128 stands for zero in the data rows.
Here are some numbered points:
[95, 49, 124, 103, 119, 138, 67, 107, 105, 76, 156, 149, 188, 112, 147, 155, 146, 103, 163, 46, 113, 195, 167, 134, 48, 83, 148, 114, 135, 101, 128, 181, 177, 179, 115, 114, 147, 180, 51, 75, 99, 157, 128, 229, 121, 93, 90, 134, 130, 123, 106, 109, 101, 112, 0, 132, 122, 152, 132, 72, 171, 161, 186, 91, 12, 99, 109, 119, 231, 114, 130, 191, 142, 145, 113, 64, 146, 149, 220, 79, 48, 158, 115, 138, 50, 195] 0
[134, 115, 181, 87, 139, 142, 134, 124, 105, 130, 179, 133, 126, 145, 98, 147, 94, 86, 98, 127, 138, 132, 121, 109, 147, 90, 92, 55, 131, 137, 110, 130, 207, 79, 125, 118, 123, 62, 58, 94, 84, 111, 160, 148, 133, 120, 122, 149, 84, 82, 164, 190, 43, 110, 99, 109, 138, 106, 74, 47, 195, 112, 109, 111, 89, 77, 72, 125, 220, 136, 136, 155, 64, 124, 140, 119, 145, 124, 76, 139, 47, 116, 185, 116, 153, 173] 1
[152, 119, 132, 110, 144, 152, 189, 161, 128, 96, 136, 136, 152, 110, 168, 99, 138, 113, 90, 149, 97, 166, 171, 109, 99, 82, 74, 116, 147, 162, 116, 168, 178, 138, 72, 146, 140, 129, 105, 101, 96, 133, 141, 153, 202, 81, 125, 158, 163, 83, 179, 186, 78, 70, 144, 145, 129, 119, 90, 119, 95, 153, 93, 115, 75, 99, 122, 147, 191, 128, 141, 92, 84, 140, 161, 146, 195, 84, 139, 140, 67, 117, 116, 124, 141, 170] 2
[129, 85, 145, 126, 118, 126, 93, 121, 144, 158, 88, 70, 51, 177, 105, 112, 132, 154, 89, 149, 107, 136, 122, 175, 177, 140, 129, 150, 123, 115, 131, 111, 45, 133, 154, 94, 118, 83, 146, 130, 143, 119, 112, 103, 130, 122, 107, 127, 81, 149, 108, 138, 146, 153, 100, 113, 141, 100, 147, 130, 151, 129, 128, 154, 177, 142, 139, 155, 47, 136, 135, 128, 128, 160, 110, 179, 105, 83, 133, 99, 154, 127, 106, 108, 82, 90] 3
[111, 170, 114, 115, 158, 146, 75, 119, 118, 170, 109, 149, 93, 99, 113, 118, 84, 133, 143, 133, 116, 121, 119, 91, 134, 131, 140, 157, 115, 154, 77, 134, 121, 90, 142, 136, 141, 124, 124, 164, 157, 133, 120, 126, 116, 137, 139, 119, 100, 145, 112, 87, 127, 103, 145, 149, 146, 155, 119, 112, 143, 142, 117, 144, 99, 127, 109, 131, 141, 125, 105, 116, 118, 97, 127, 75, 161, 121, 87, 129, 136, 128, 160, 128, 194, 85] 4
[109, 175, 92, 63, 109, 147, 199, 237, 123, 141, 159, 123, 178, 82, 179, 60, 128, 145, 98, 95, 234, 150, 70, 0, 123, 138, 160, 118, 68, 0, 116, 85, 208, 77, 163, 241, 236, 144, 202, 24, 59, 238, 138, 0, 5, 162, 64, 221, 229, 56, 126, 50, 123, 86, 61, 255, 168, 124, 66, 192, 27, 169, 171, 61, 14, 32, 57, 235, 255, 100, 136, 207, 188, 168, 107, 41, 199, 38, 17, 74, 68, 0, 13, 205, 150, 0] 5
[147, 139, 135, 167, 159, 122, 138, 159, 112, 84, 158, 134, 183, 99, 133, 107, 98, 118, 128, 122, 186, 109, 128, 113, 104, 119, 121, 136, 132, 135, 127, 98, 137, 137, 125, 192, 103, 125, 163, 110, 144, 95, 130, 131, 93, 82, 153, 125, 158, 125, 145, 73, 84, 99, 172, 135, 134, 163, 179, 167, 109, 122, 161, 145, 99, 102, 123, 136, 178, 128, 102, 94, 89, 115, 178, 126, 128, 119, 134, 153, 155, 146, 161, 178, 166, 106] 6
[114, 151, 162, 148, 111, 174, 161, 88, 104, 111, 129, 168, 117, 93, 195, 133, 123, 123, 154, 183, 110, 149, 104, 114, 143, 159, 121, 88, 115, 168, 129, 150, 151, 117, 119, 147, 141, 137, 122, 108, 135, 141, 66, 117, 154, 120, 144, 171, 127, 144, 111, 100, 125, 102, 181, 131, 108, 125, 106, 88, 76, 153, 111, 88, 85, 106, 138, 125, 185, 129, 120, 110, 145, 146, 172, 92, 167, 79, 113, 116, 124, 107, 112, 78, 141, 121] 7
[49, 141, 101, 204, 186, 206, 0, 39, 78, 152, 53, 204, 36, 170, 136, 100, 143, 171, 145, 159, 0, 131, 156, 245, 154, 54, 169, 184, 183, 255, 111, 255, 97, 137, 116, 32, 0, 99, 11, 255, 220, 30, 139, 187, 217, 82, 255, 17, 0, 163, 181, 104, 130, 81, 200, 41, 54, 171, 151, 0, 242, 109, 115, 222, 37, 164, 161, 6, 73, 221, 69, 57, 111, 63, 98, 103, 147, 252, 255, 220, 194, 255, 255, 11, 184, 198] 8
[131, 136, 136, 162, 165, 115, 131, 170, 137, 94, 157, 127, 169, 106, 111, 131, 90, 114, 120, 100, 209, 106, 118, 123, 101, 110, 126, 141, 138, 112, 121, 90, 144, 148, 130, 192, 109, 132, 173, 111, 140, 96, 145, 118, 67, 101, 153, 124, 165, 110, 140, 74, 104, 95, 163, 150, 147, 160, 183, 190, 124, 109, 180, 146, 102, 121, 124, 146, 175, 122, 116, 131, 99, 122, 148, 131, 115, 126, 129, 150, 153, 137, 164, 189, 166, 97] 9
[145, 99, 149, 157, 75, 82, 174, 137, 128, 126, 151, 149, 128, 146, 120, 147, 185, 115, 138, 93, 137, 111, 139, 168, 103, 172, 94, 140, 151, 117, 164, 157, 111, 153, 135, 136, 122, 107, 77, 151, 142, 85, 135, 125, 132, 169, 137, 128, 170, 113, 114, 148, 170, 137, 118, 92, 116, 53, 107, 182, 88, 101, 127, 93, 180, 123, 195, 68, 47, 149, 163, 143, 184, 156, 81, 182, 81, 133, 167, 157, 150, 137, 73, 80, 73, 152] 10
[137, 101, 144, 137, 74, 68, 160, 111, 114, 134, 155, 134, 131, 140, 130, 142, 176, 114, 156, 101, 148, 106, 147, 160, 96, 164, 106, 134, 159, 105, 155, 146, 94, 154, 134, 130, 129, 123, 76, 155, 129, 105, 114, 121, 152, 167, 102, 127, 169, 121, 136, 133, 178, 131, 125, 100, 112, 86, 122, 195, 109, 94, 111, 95, 187, 146, 199, 76, 41, 146, 162, 133, 175, 169, 103, 169, 63, 132, 145, 145, 165, 135, 82, 122, 76, 150] 11
[138, 120, 144, 118, 104, 38, 123, 111, 133, 179, 131, 113, 99, 136, 102, 154, 127, 134, 142, 128, 124, 83, 142, 151, 107, 122, 135, 122, 136, 105, 105, 110, 75, 148, 140, 116, 97, 121, 133, 163, 125, 120, 104, 128, 157, 171, 97, 122, 154, 158, 164, 127, 127, 145, 139, 122, 84, 142, 176, 143, 152, 101, 105, 122, 208, 169, 167, 105, 66, 96, 140, 56, 160, 134, 158, 156, 88, 134, 104, 125, 170, 145, 107, 151, 96, 129] 12
[137, 108, 121, 128, 79, 65, 144, 100, 121, 151, 143, 120, 121, 132, 142, 145, 164, 115, 166, 103, 160, 97, 153, 154, 89, 151, 116, 142, 149, 101, 139, 131, 92, 166, 129, 136, 134, 125, 91, 154, 126, 130, 105, 121, 155, 155, 89, 131, 176, 123, 147, 132, 177, 136, 130, 107, 104, 112, 141, 182, 118, 102, 109, 113, 200, 156, 194, 89, 31, 129, 160, 102, 172, 151, 108, 162, 59, 128, 124, 126, 169, 117, 94, 141, 71, 151] 13
[137, 105, 132, 132, 79, 66, 159, 109, 119, 145, 146, 131, 133, 135, 139, 143, 169, 112, 155, 104, 161, 99, 143, 159, 88, 156, 120, 142, 148, 94, 149, 135, 95, 161, 130, 140, 134, 123, 73, 146, 123, 119, 110, 116, 153, 162, 94, 129, 180, 121, 146, 138, 180, 127, 127, 103, 105, 109, 131, 188, 118, 99, 121, 95, 201, 156, 200, 85, 31, 130, 155, 122, 170, 153, 101, 175, 67, 124, 124, 132, 160, 136, 99, 131, 66, 148] 14
[141, 143, 148, 163, 151, 129, 139, 135, 106, 72, 160, 147, 172, 104, 152, 93, 99, 115, 141, 144, 165, 105, 125, 106, 101, 108, 113, 130, 150, 149, 121, 108, 137, 132, 120, 195, 99, 114, 158, 101, 142, 92, 105, 137, 112, 77, 152, 137, 156, 124, 134, 84, 75, 88, 174, 123, 121, 160, 172, 153, 89, 126, 150, 141, 93, 98, 119, 123, 165, 139, 90, 84, 96, 110, 197, 124, 136, 103, 130, 141, 154, 142, 150, 177, 156, 112] 15
[69, 55, 137, 113, 131, 135, 31, 80, 127, 46, 123, 181, 186, 116, 167, 168, 135, 111, 149, 53, 85, 188, 205, 139, 27, 58, 175, 114, 127, 71, 126, 182, 167, 187, 112, 111, 143, 208, 75, 58, 80, 145, 133, 227, 112, 65, 73, 133, 120, 127, 92, 106, 122, 114, 0, 145, 118, 165, 147, 61, 167, 133, 224, 86, 2, 101, 102, 126, 255, 114, 108, 180, 141, 160, 122, 73, 141, 132, 238, 59, 15, 162, 104, 122, 15, 195] 16
[144, 133, 130, 166, 159, 117, 122, 168, 133, 96, 159, 127, 179, 97, 121, 119, 86, 116, 121, 114, 201, 106, 120, 118, 98, 111, 120, 136, 137, 131, 133, 94, 142, 143, 130, 194, 102, 126, 165, 106, 141, 92, 136, 126, 80, 96, 149, 119, 165, 121, 145, 74, 98, 93, 160, 142, 143, 158, 183, 182, 114, 112, 177, 144, 109, 112, 118, 133, 171, 120, 101, 116, 101, 118, 165, 121, 125, 124, 129, 149, 156, 145, 169, 191, 168, 102] 17
[95, 89, 200, 107, 125, 49, 118, 117, 132, 187, 183, 76, 121, 166, 60, 154, 115, 85, 151, 101, 224, 116, 137, 131, 120, 139, 117, 60, 183, 100, 123, 83, 147, 140, 150, 109, 108, 64, 55, 126, 108, 64, 89, 113, 126, 207, 91, 133, 140, 133, 184, 137, 66, 136, 159, 124, 76, 146, 161, 110, 223, 62, 134, 98, 164, 107, 145, 121, 121, 80, 162, 128, 113, 115, 118, 133, 72, 136, 48, 146, 133, 159, 177, 170, 92, 103] 18
[143, 107, 100, 108, 144, 131, 172, 123, 105, 134, 138, 131, 158, 126, 96, 35, 160, 136, 97, 131, 91, 116, 150, 81, 75, 40, 140, 127, 115, 142, 130, 162, 143, 128, 113, 109, 126, 140, 143, 93, 89, 128, 132, 160, 156, 106, 131, 92, 123, 119, 176, 121, 117, 113, 132, 140, 123, 140, 112, 112, 143, 148, 125, 139, 78, 124, 102, 132, 119, 100, 82, 112, 108, 114, 142, 108, 176, 138, 98, 144, 98, 124, 106, 147, 140, 138] 19
[137, 150, 175, 154, 133, 151, 161, 97, 97, 78, 119, 138, 153, 111, 198, 86, 101, 110, 166, 177, 128, 105, 135, 100, 120, 133, 96, 134, 135, 177, 130, 156, 153, 114, 107, 171, 110, 125, 115, 125, 151, 115, 95, 127, 149, 102, 150, 148, 151, 131, 116, 108, 88, 87, 188, 132, 127, 136, 133, 84, 74, 152, 117, 92, 70, 94, 131, 102, 159, 118, 95, 83, 119, 132, 201, 127, 152, 84, 129, 126, 148, 100, 108, 89, 142, 122] 20
[133, 103, 144, 173, 195, 101, 98, 140, 150, 165, 120, 108, 112, 162, 92, 147, 122, 130, 114, 85, 175, 128, 116, 183, 127, 128, 127, 171, 157, 145, 137, 100, 99, 185, 145, 90, 84, 112, 112, 186, 159, 102, 154, 133, 113, 151, 161, 76, 119, 125, 172, 99, 128, 83, 155, 106, 155, 131, 188, 162, 188, 108, 151, 213, 131, 178, 120, 135, 105, 112, 142, 155, 94, 91, 93, 129, 113, 144, 141, 152, 190, 177, 201, 145, 139, 104] 21
[138, 119, 82, 102, 116, 168, 208, 177, 105, 146, 152, 131, 143, 118, 147, 68, 181, 120, 143, 101, 131, 169, 96, 133, 121, 126, 118, 154, 146, 151, 132, 216, 191, 159, 121, 133, 125, 170, 119, 136, 108, 185, 142, 104, 115, 164, 166, 117, 127, 99, 136, 115, 115, 90, 123, 145, 116, 107, 86, 115, 110, 167, 84, 147, 45, 120, 123, 106, 146, 130, 186, 186, 154, 122, 97, 77, 188, 167, 168, 159, 172, 120, 132, 147, 141, 142] 22
Which three points above are nearest to each new point, looking only along the 3 directions in which the numbered points spread most? Their numbers follow each, nearest first.
[52, 120, 179, 145, 196, 117, 0, 32, 153, 63, 50, 186, 132, 97, 115, 199, 58, 136, 139, 88, 82, 125, 227, 86, 22, 95, 181, 138, 104, 43, 62, 67, 88, 104, 117, 119, 168, 168, 124, 79, 155, 91, 121, 217, 101, 49, 58, 100, 93, 169, 63, 80, 163, 117, 17, 175, 169, 199, 158, 63, 159, 108, 246, 79, 80, 114, 93, 153, 251, 77, 19, 98, 96, 124, 156, 113, 129, 83, 155, 25, 0, 140, 124, 86, 64, 102] 0 1 2
[151, 167, 103, 141, 87, 141, 113, 109, 102, 121, 131, 184, 120, 101, 181, 168, 110, 141, 110, 123, 79, 99, 102, 135, 155, 126, 109, 126, 71, 164, 117, 135, 145, 78, 89, 146, 148, 125, 132, 123, 119, 163, 166, 144, 136, 73, 136, 147, 129, 89, 127, 151, 181, 122, 77, 119, 168, 67, 66, 152, 108, 121, 108, 121, 164, 129, 157, 100, 151, 191, 106, 113, 146, 147, 100, 151, 123, 148, 157, 122, 94, 99, 97, 96, 161, 182] 22 19 7
[164, 159, 90, 126, 106, 147, 124, 116, 97, 121, 127, 173, 120, 105, 181, 145, 116, 137, 116, 129, 81, 98, 121, 127, 133, 102, 100, 135, 79, 157, 98, 148, 141, 80, 92, 142, 149, 124, 133, 130, 117, 186, 173, 151, 161, 68, 123, 154, 124, 78, 149, 172, 167, 118, 90, 123, 172, 93, 75, 124, 108, 144, 101, 123, 136, 138, 144, 101, 160, 177, 117, 101, 135, 147, 117, 137, 132, 131, 146, 110, 88, 90, 103, 106, 147, 186] 22 19 7
[183, 136, 92, 103, 112, 152, 154, 108, 94, 121, 114, 152, 126, 112, 185, 121, 118, 135, 109, 127, 78, 116, 146, 119, 114, 75, 94, 138, 104, 150, 93, 174, 133, 96, 94, 140, 137, 134, 109, 134, 102, 190, 182, 160, 187, 80, 100, 145, 124, 87, 172, 178, 137, 111, 101, 134, 153, 116, 84, 103, 103, 159, 88, 119, 118, 140, 127, 104, 153, 149, 114, 98, 116, 145, 139, 149, 145, 112, 142, 115, 83, 75, 99, 119, 134, 200] 22 19 1
[143, 197, 93, 57, 122, 80, 130, 182, 178, 64, 167, 9, 176, 173, 0, 44, 52, 78, 99, 94, 255, 98, 136, 57, 82, 127, 149, 98, 24, 0, 82, 0, 143, 126, 25, 228, 253, 212, 255, 0, 0, 161, 119, 0, 27, 114, 0, 145, 147, 111, 85, 98, 160, 130, 69, 255, 187, 151, 191, 255, 108, 65, 211, 78, 193, 176, 22, 186, 220, 34, 133, 179, 60, 174, 213, 88, 140, 121, 0, 87, 113, 37, 131, 255, 81, 59] 5 9 17
[155, 113, 71, 94, 87, 153, 132, 135, 127, 125, 147, 135, 135, 103, 132, 170, 141, 110, 164, 131, 100, 144, 119, 152, 143, 115, 84, 73, 126, 141, 110, 151, 123, 134, 128, 145, 117, 131, 134, 144, 108, 172, 110, 147, 145, 155, 136, 161, 134, 107, 91, 155, 109, 191, 82, 122, 76, 133, 155, 88, 122, 134, 99, 110, 166, 139, 138, 118, 139, 166, 177, 110, 163, 157, 131, 140, 104, 191, 197, 115, 133, 118, 115, 156, 141, 203] 22 3 18
[63, 139, 143, 111, 135, 153, 121, 139, 59, 139, 216, 170, 91, 165, 112, 164, 108, 67, 68, 154, 193, 132, 39, 172, 222, 86, 153, 0, 126, 151, 129, 99, 223, 103, 119, 108, 80, 42, 67, 59, 89, 85, 116, 60, 76, 154, 143, 162, 30, 66, 199, 149, 74, 115, 133, 154, 156, 113, 89, 76, 251, 0, 154, 150, 133, 98, 107, 123, 255, 200, 180, 181, 65, 83, 73, 147, 128, 134, 67, 163, 55, 157, 200, 134, 166, 125] 20 7 4
[94, 104, 192, 109, 184, 75, 38, 89, 182, 113, 81, 105, 115, 109, 105, 187, 89, 110, 133, 93, 120, 144, 184, 95, 62, 141, 138, 151, 143, 87, 69, 46, 94, 129, 110, 99, 132, 117, 125, 149, 164, 120, 165, 176, 121, 114, 88, 102, 126, 144, 125, 109, 140, 132, 92, 149, 146, 177, 129, 81, 168, 128, 163, 89, 140, 146, 135, 144, 185, 33, 42, 104, 120, 122, 146, 134, 120, 83, 124, 34, 52, 135, 133, 105, 49, 79] 22 19 1
[142, 160, 109, 146, 82, 147, 105, 110, 105, 121, 146, 189, 116, 100, 166, 166, 121, 146, 108, 113, 86, 104, 94, 128, 151, 139, 99, 120, 77, 159, 123, 144, 132, 76, 98, 152, 149, 126, 128, 124, 127, 141, 161, 141, 138, 79, 146, 140, 122, 88, 110, 164, 179, 119, 77, 111, 171, 64, 68, 146, 100, 117, 113, 123, 168, 120, 159, 102, 145, 209, 108, 112, 150, 157, 95, 147, 122, 149, 160, 132, 98, 111, 97, 92, 160, 167] 22 19 7
[248, 68, 166, 200, 240, 26, 149, 86, 80, 186, 160, 71, 214, 113, 0, 1, 188, 116, 164, 93, 135, 53, 77, 140, 127, 92, 229, 127, 31, 127, 139, 171, 81, 139, 143, 78, 112, 230, 181, 223, 239, 93, 119, 255, 189, 14, 165, 13, 148, 255, 128, 142, 184, 131, 77, 33, 95, 116, 189, 120, 127, 128, 102, 250, 220, 85, 129, 143, 22, 106, 83, 16, 91, 63, 29, 98, 31, 244, 237, 127, 146, 178, 255, 153, 155, 176] 21 3 12
[128, 111, 110, 114, 149, 152, 180, 143, 128, 114, 124, 130, 165, 117, 147, 77, 148, 141, 96, 148, 110, 142, 165, 90, 85, 71, 117, 136, 153, 144, 144, 158, 178, 142, 97, 133, 134, 147, 107, 108, 93, 124, 158, 141, 152, 111, 124, 114, 160, 94, 193, 145, 96, 94, 164, 156, 130, 146, 91, 119, 120, 158, 133, 124, 38, 111, 102, 145, 156, 96, 94, 133, 105, 124, 139, 131, 203, 112, 101, 147, 73, 117, 115, 133, 146, 148] 2 1 19
[154, 156, 58, 128, 134, 116, 123, 163, 124, 64, 205, 183, 121, 162, 22, 116, 145, 142, 58, 174, 73, 99, 161, 175, 125, 108, 246, 47, 28, 90, 46, 62, 85, 110, 110, 106, 114, 209, 255, 14, 8, 85, 114, 138, 111, 113, 15, 145, 0, 175, 139, 135, 150, 162, 122, 129, 37, 179, 211, 136, 159, 72, 210, 111, 149, 140, 76, 78, 123, 193, 75, 83, 59, 140, 184, 102, 88, 121, 119, 165, 51, 186, 82, 165, 74, 164] 22 19 7
[95, 93, 204, 106, 129, 42, 102, 116, 127, 183, 176, 76, 130, 149, 77, 149, 110, 95, 153, 101, 214, 118, 152, 125, 127, 130, 121, 74, 172, 105, 128, 92, 129, 140, 136, 115, 95, 75, 71, 133, 120, 72, 111, 118, 139, 196, 87, 130, 154, 145, 184, 137, 84, 141, 151, 132, 80, 160, 160, 132, 226, 74, 135, 93, 161, 117, 149, 129, 122, 77, 147, 129, 127, 120, 124, 132, 75, 121, 45, 130, 128, 161, 170, 171, 90, 105] 18 3 12
[80, 97, 196, 141, 146, 113, 2, 90, 255, 52, 33, 64, 145, 137, 32, 118, 151, 193, 68, 89, 100, 146, 196, 97, 64, 126, 119, 235, 123, 0, 91, 57, 82, 155, 97, 130, 129, 176, 242, 67, 184, 66, 181, 52, 132, 45, 81, 58, 173, 127, 80, 140, 188, 169, 18, 148, 173, 141, 147, 96, 33, 128, 215, 61, 187, 131, 94, 205, 182, 20, 49, 82, 96, 174, 127, 203, 82, 105, 196, 28, 87, 72, 88, 98, 0, 7] 22 7 2
[176, 129, 97, 99, 113, 145, 168, 112, 96, 123, 106, 153, 128, 113, 180, 107, 126, 133, 107, 135, 83, 116, 157, 119, 93, 72, 96, 135, 111, 151, 92, 175, 137, 108, 91, 136, 136, 132, 106, 146, 107, 195, 172, 157, 190, 78, 100, 145, 123, 79, 176, 179, 128, 106, 104, 125, 141, 116, 85, 102, 100, 170, 93, 119, 104, 151, 116, 108, 147, 131, 121, 107, 110, 150, 139, 143, 149, 114, 139, 121, 83, 84, 105, 124, 127, 200] 22 19 1
[170, 129, 145, 151, 119, 134, 153, 80, 83, 103, 129, 146, 156, 116, 162, 72, 101, 128, 161, 150, 139, 68, 120, 108, 102, 100, 105, 148, 114, 158, 124, 151, 113, 108, 129, 173, 86, 105, 143, 148, 155, 134, 112, 148, 122, 99, 148, 131, 114, 120, 130, 81, 112, 103, 145, 110, 126, 138, 158, 105, 91, 155, 128, 128, 90, 134, 121, 75, 129, 124, 62, 90, 127, 132, 200, 130, 102, 110, 132, 130, 172, 109, 122, 133, 131, 145] 4 20 7
[138, 125, 77, 98, 93, 164, 107, 134, 121, 123, 140, 125, 150, 105, 149, 177, 114, 108, 173, 133, 129, 145, 119, 138, 172, 134, 83, 63, 133, 146, 130, 120, 131, 109, 121, 131, 123, 121, 113, 138, 107, 170, 107, 136, 139, 167, 139, 174, 140, 120, 93, 157, 100, 187, 97, 130, 104, 145, 156, 106, 142, 123, 117, 99, 169, 133, 140, 132, 144, 154, 185, 125, 153, 140, 125, 122, 109, 176, 150, 112, 114, 113, 135, 153, 156, 188] 22 19 7
[132, 115, 140, 142, 132, 112, 130, 137, 140, 154, 75, 44, 98, 166, 121, 119, 124, 156, 101, 121, 170, 140, 144, 128, 182, 174, 117, 175, 144, 95, 186, 89, 91, 133, 148, 99, 132, 88, 101, 147, 155, 131, 125, 83, 119, 153, 124, 131, 126, 162, 103, 147, 146, 142, 131, 143, 194, 99, 154, 155, 139, 129, 116, 156, 165, 136, 117, 186, 62, 99, 163, 160, 116, 117, 89, 144, 136, 82, 80, 116, 167, 124, 129, 103, 116, 61] 18 3 12
[96, 88, 152, 105, 102, 169, 76, 126, 117, 161, 157, 78, 112, 134, 97, 185, 104, 66, 155, 142, 160, 166, 122, 139, 185, 169, 110, 15, 145, 152, 139, 92, 154, 91, 165, 109, 111, 68, 86, 98, 135, 93, 90, 146, 93, 185, 153, 157, 106, 147, 74, 153, 76, 196, 84, 115, 95, 132, 124, 67, 223, 112, 126, 82, 168, 61, 110, 153, 164, 155, 170, 184, 132, 158, 106, 107, 114, 152, 105, 127, 99, 132, 175, 128, 145, 168] 22 19 7
[186, 147, 47, 97, 91, 147, 200, 168, 137, 104, 105, 108, 196, 105, 128, 156, 151, 101, 196, 103, 158, 144, 147, 90, 159, 157, 64, 101, 134, 110, 175, 128, 178, 121, 117, 138, 166, 135, 87, 148, 114, 208, 118, 111, 149, 199, 160, 165, 181, 136, 57, 173, 113, 190, 127, 145, 122, 125, 153, 122, 67, 159, 76, 121, 147, 120, 127, 158, 119, 114, 243, 149, 153, 95, 119, 111, 128, 201, 143, 130, 160, 75, 127, 174, 184, 183] 18 22 7
[126, 172, 67, 172, 179, 124, 90, 154, 158, 84, 65, 157, 47, 148, 104, 172, 68, 137, 64, 227, 74, 67, 123, 246, 88, 124, 255, 95, 69, 118, 0, 123, 69, 123, 72, 108, 92, 255, 255, 177, 12, 160, 145, 54, 81, 132, 0, 170, 85, 169, 174, 128, 124, 168, 155, 147, 85, 226, 190, 51, 158, 23, 157, 180, 147, 190, 128, 21, 99, 210, 122, 8, 94, 163, 161, 150, 143, 33, 161, 172, 92, 70, 88, 81, 128, 158] 21 4 20
[126, 93, 154, 157, 161, 94, 111, 144, 125, 190, 83, 57, 89, 164, 112, 126, 130, 145, 105, 90, 150, 150, 118, 168, 145, 138, 98, 168, 155, 125, 153, 126, 82, 176, 163, 88, 79, 68, 71, 187, 185, 118, 138, 97, 122, 159, 159, 112, 122, 123, 161, 111, 133, 91, 132, 138, 163, 92, 170, 153, 180, 124, 122, 189, 151, 155, 129, 140, 73, 103, 148, 146, 119, 120, 55, 175, 120, 87, 129, 115, 190, 160, 150, 89, 102, 63] 3 12 21
[115, 132, 83, 105, 84, 169, 95, 135, 128, 121, 127, 120, 143, 99, 158, 191, 111, 108, 171, 136, 122, 142, 124, 122, 171, 149, 84, 78, 135, 146, 142, 116, 137, 95, 126, 144, 119, 115, 112, 136, 123, 171, 118, 127, 128, 161, 150, 171, 157, 135, 81, 160, 106, 199, 95, 137, 112, 146, 144, 110, 135, 128, 119, 88, 170, 109, 144, 144, 142, 163, 173, 135, 170, 145, 113, 124, 110, 165, 141, 116, 117, 107, 131, 141, 166, 172] 22 19 7
[94, 75, 164, 111, 99, 163, 80, 120, 135, 161, 137, 69, 94, 140, 95, 184, 110, 71, 144, 151, 168, 178, 118, 137, 194, 180, 116, 31, 149, 140, 150, 88, 140, 100, 164, 95, 120, 63, 84, 88, 138, 83, 88, 145, 87, 182, 147, 157, 88, 142, 76, 148, 79, 191, 84, 111, 96, 123, 115, 76, 223, 110, 144, 87, 163, 62, 95, 156, 138, 145, 165, 204, 130, 149, 95, 122, 116, 138, 99, 125, 95, 144, 173, 113, 138, 156] 22 19 3
[0, 234, 196, 35, 94, 111, 127, 166, 251, 0, 173, 136, 148, 195, 75, 234, 97, 121, 39, 191, 83, 142, 82, 165, 178, 123, 255, 152, 152, 1, 156, 79, 198, 155, 221, 116, 255, 185, 255, 0, 0, 133, 155, 105, 65, 0, 80, 98, 79, 157, 64, 132, 100, 198, 111, 59, 166, 164, 56, 85, 55, 145, 146, 155, 175, 170, 103, 228, 129, 192, 188, 181, 103, 96, 212, 91, 106, 200, 124, 88, 131, 104, 132, 234, 0, 80] 22 2 7
[158, 166, 91, 126, 97, 149, 118, 113, 93, 120, 125, 187, 120, 103, 176, 158, 109, 142, 112, 118, 77, 98, 111, 123, 140, 114, 108, 129, 72, 164, 102, 145, 133, 85, 94, 152, 146, 136, 135, 126, 113, 175, 169, 145, 146, 68, 129, 148, 131, 92, 136, 165, 180, 120, 80, 124, 171, 79, 73, 151, 103, 134, 108, 122, 149, 140, 148, 98, 154, 181, 112, 105, 145, 146, 110, 151, 130, 137, 155, 113, 85, 89, 100, 96, 162, 180] 22 19 7
[132, 146, 131, 122, 130, 141, 138, 165, 195, 111, 25, 57, 119, 184, 103, 145, 124, 145, 112, 170, 117, 124, 153, 106, 225, 173, 140, 151, 123, 72, 219, 25, 105, 96, 155, 92, 199, 78, 152, 98, 119, 131, 98, 85, 104, 134, 137, 136, 109, 189, 21, 160, 145, 199, 152, 130, 173, 116, 136, 128, 65, 142, 118, 168, 173, 126, 109, 227, 38, 107, 197, 155, 129, 104, 128, 144, 136, 119, 78, 88, 146, 108, 133, 122, 121, 69] 18 3 9
[97, 136, 115, 198, 215, 227, 27, 43, 103, 171, 97, 242, 69, 156, 198, 138, 143, 210, 145, 137, 0, 145, 112, 200, 187, 94, 186, 182, 169, 255, 129, 210, 111, 139, 153, 53, 22, 137, 62, 255, 188, 45, 134, 179, 183, 105, 214, 70, 43, 179, 164, 122, 122, 93, 187, 37, 89, 202, 122, 59, 204, 116, 142, 214, 15, 125, 120, 108, 115, 203, 109, 112, 103, 54, 69, 50, 144, 197, 159, 197, 157, 233, 254, 67, 222, 144] 8 21 4
[47, 64, 164, 155, 129, 85, 2, 79, 94, 77, 160, 184, 195, 106, 130, 149, 100, 147, 106, 59, 50, 140, 214, 69, 27, 70, 200, 125, 107, 99, 129, 118, 128, 131, 151, 104, 140, 165, 66, 31, 89, 80, 113, 255, 93, 56, 56, 105, 94, 169, 118, 96, 102, 108, 8, 159, 138, 169, 156, 128, 230, 136, 244, 91, 34, 87, 90, 130, 192, 114, 0, 147, 97, 125, 145, 83, 139, 92, 153, 90, 0, 178, 85, 116, 54, 138] 0 16 1
[124, 112, 149, 125, 144, 116, 103, 136, 157, 156, 102, 58, 73, 192, 79, 104, 140, 146, 80, 134, 156, 143, 133, 172, 172, 133, 141, 144, 117, 85, 136, 91, 63, 155, 151, 87, 132, 98, 178, 108, 118, 112, 113, 99, 128, 124, 82, 121, 80, 155, 128, 139, 142, 132, 117, 114, 131, 119, 163, 142, 148, 111, 147, 161, 167, 156, 109, 162, 77, 120, 158, 144, 93, 146, 118, 145, 101, 85, 102, 107, 153, 141, 140, 133, 65, 82] 18 3 12
[92, 123, 99, 125, 99, 181, 100, 143, 136, 123, 121, 113, 118, 89, 169, 189, 111, 113, 164, 151, 143, 162, 131, 128, 191, 178, 93, 68, 143, 157, 156, 93, 140, 103, 131, 149, 131, 108, 121, 115, 127, 159, 105, 118, 113, 153, 157, 175, 166, 137, 71, 149, 114, 198, 116, 146, 117, 144, 124, 130, 135, 126, 136, 77, 165, 100, 153, 168, 148, 161, 182, 165, 174, 153, 104, 127, 121, 133, 116, 112, 105, 102, 115, 134, 159, 163] 22 7 19
[109, 127, 94, 116, 88, 175, 96, 140, 130, 121, 122, 105, 132, 92, 165, 197, 106, 113, 169, 147, 142, 150, 128, 120, 192, 171, 92, 73, 137, 146, 143, 94, 141, 90, 120, 143, 130, 112, 102, 126, 129, 161, 111, 114, 126, 166, 151, 171, 163, 142, 76, 155, 120, 204, 110, 151, 127, 151, 131, 119, 138, 131, 132, 92, 166, 107, 140, 154, 144, 156, 178, 152, 165, 151, 104, 132, 105, 153, 126, 115, 104, 105, 123, 142, 155, 166] 22 18 7
[88, 157, 88, 70, 109, 153, 178, 225, 114, 118, 156, 102, 143, 96, 152, 61, 129, 103, 115, 107, 206, 168, 118, 47, 118, 109, 135, 129, 96, 38, 125, 145, 213, 103, 131, 222, 207, 157, 173, 24, 67, 218, 137, 19, 22, 149, 104, 194, 185, 68, 125, 52, 127, 83, 109, 255, 138, 115, 86, 166, 59, 153, 157, 75, 12, 73, 85, 177, 255, 107, 138, 209, 176, 156, 127, 68, 216, 72, 75, 97, 98, 51, 46, 161, 132, 64] 5 2 9
